In the rows, zero is written as 128.
M: rows in a few groups, each row roughly a mix of its group's directions (some rows in no group)
M (87 x 11)
[[112 134 113 165 143 139 129 159 117 118  78]
 [122 123 140 113 174  99 131  81 119 132 144]
 [ 87 131 127  99 105 106 110 100 159 142 133]
 [135 124 126 101  82 102 161 157 121 143 121]
 [169 118 114  98 120 120 134 115 117 175 109]
 [169 113 120 103 130 102 135 101 134 134 170]
 [ 92 136 138 122 134 129 162 115  99 174 122]
 [ 92 170 122 138 149 112 140 165 131 141 113]
 [120  85 131 135 112 134  88 158 143 125  99]
 [160 106  85 113 118  96 123 108 132 104 139]
 [112 151 131 141 148 127 156 163 156 100  98]
 [115  81 131 138 109 131 139 121 113 105  82]
 [115 100 143 128 130 121  76 122 171 125 119]
 [165 109 125  95 111 140 142 140  93 140 159]
 [152 124 176 122  97 148 140 160 120 127 145]
 [126 111  98 139 116 112 161  82 132  98 124]
 [132 107 121 109 103 116 133 110  90 175 110]
 [104 125 173 131 112 142 174 146 126 129 110]
 [137 111 174 118  97 142 170 140 129 131 112]
 [105 111 127 128 170 107 113  94 112 100 109]
 [153 104 110 123  99 104 135 149 136  96  92]
 [119 132 135 119 132 153 105 161  95 174 142]
 [136 160 103 158 154 160 143 137  97 111 122]
 [120  91 177 116 141 123 139 121 101 133 100]
 [122 102  96 140 126 110 110 112 158  81 122]
 [145 137 104 133 112 117 146 117 165  82 152]
 [148 143 152 120 154 156 125 110 151 136 175]
 [121 129 113 141 122 144 120 149 128  68  96]
 [143 159 169 110 144 116 161 125 128 109 157]
 [101 107 117 151 103 135  98 151 116 151  92]
 [125 133  95 130 142 148 154  99  99  94 103]
 [127 145 129 137 112 132 179 115 111  83 114]
 [121  72 147 132 103 130 133 131 122 123  88]
 [147 134  80 127 161 130 145 107  94 130 140]
 [157 101  83 115 155 120 133 117  97 141 135]
 [111 184 141 145 117 103 130 144 130 139 157]
 [128  92 108 142  86 149 146 131 123 121  91]
 [145 125 177 106  91 136 135 138 133 131 162]
 [126  73 108 140  93 121 119 120 151 132 111]
 [121 135 143 140 123 130 151 171 148  98  87]
 [117  93 178 110  98 121 117 143 141 145 124]
 [115 102 144 123  87 124 137 125  88 157 103]
 [122 108 111 123 104  98 169 139 126 102  93]
 [ 93 156  91 149 138 119 141 128 124 124  88]
 [131 178 105 131 128 164 124 155 109 149 132]
 [137 160 147 130  95 154 147 170 117 148 129]
 [ 98 113 132 103 119 160  75 124 138 134 137]
 [115 156 148 136 162 158 108 117 132 151 164]
 [146  85  91  96 137 108 112 116 120 146 136]
 [144 111  72 131 119 139 131 107 153  98 128]
 [130 175 125 128 152 121 126 134 138  78 147]
 [135 132 160 120 122 145 176 131  97 103 106]
 [150  90 123 113 161 120 118  92 113 142 154]
 [116 143 131 114 185 129 120 103  92 127 122]
 [ 83 144 142 157 132 146 137 144 114 128  86]
 [134 118 113 122 108 121  95 124  92 171 100]
 [121 166 112 134 181 133 128 132 158 122 142]
 [120 157 173 130 133 117 117 169 133  96 132]
 [145 144 113 134 156 139  78 116 142 124 164]
 [133 111 116 158 177 152  94 122 123 116 116]
 [118 131 131 125 141 153  91 158 105 171 112]
 [138 153  82 120 148 141 111  97 130 116 159]
 [117  97 102 142 170 123 128 120  98 142  95]
 [110 130 167 132 113 141 162 158 125 137  90]
 [ 93 116 153 136 108 103 123 145 155 136  87]
 [148 118 121 118 119 108 145  98 155 163 169]
 [ 73 108 146 127 133 147 101 127 120 144 100]
 [104 156 155 171 141 153 120 137 140 107 107]
 [140 159 127 112 159 111 129 106 141 146 176]
 [119 120 176 125 116 105 115 107 172 130 142]
 [153 140 106 161 158 160 131 147 102 108 119]
 [116 111 148 131 101 120 172 151 133  98  99]
 [138  89 114 128  81 106 112 127 106 110 110]
 [152 159 106 158 158 159 122 127 123  99 141]
 [136 149 112 107 131 137 108  90 142 121 178]
 [113 129 140 146 134 135 127 124 150  74 169]
 [109 119 138 125 143 131 129 110  85 179 110]
 [134 153 124 129 163 147  93 110 130 158 162]
 [136 148  90 140 157 119  89 139 150 101 129]
 [112 165 175 160 130 143 136 121 146 110 133]
 [149 140 118 129  96 114 157 116 159 147 169]
 [141 130  75 126 141 107  85 111 119 135 134]
 [133 130  90 119 155 129 121  88 124 166 149]
 [130 118 144 111  79 128 138 177 126 135 112]
 [147 133 143 124 143 154 100 102 132 146 178]
 [ 87 153 154 145 127 150 155 135  99 133 107]
 [113 105 140 121  93 114 169 134 104 135  94]]
which group is each row in? (one row of each group first)
[ 84 159 129 127 100 115 161 137 124 137 100]
(34)
[131 157 129 115 155 128 133 109 108 179 156]
(126)
[158 136 119 132 140 127 121 152 171  82 123]
(97)

[ 85 119 183 119 108 128 124 121 139 144 123]
(34)
[108 141 146 123 153 142 155  97 128 144 175]
(97)
[ 74 131 120 141 124 110 154 137 104 130  96]
(97)
[130 122 113 117 163 103 121  80 135 148 157]
(126)
[142  84  99 121 114 134 140  94 135 164 128]
(126)
[143 107 129 129 104 113 148 150 149  75 111]
(97)
[111 130 174 135 112 154 131 150 111 159 101]
(97)
[122 123 116 120 166 136 142  94  95  96 103]
(126)
[147 155  93 134 151 101 152  92 133 121 147]
(34)
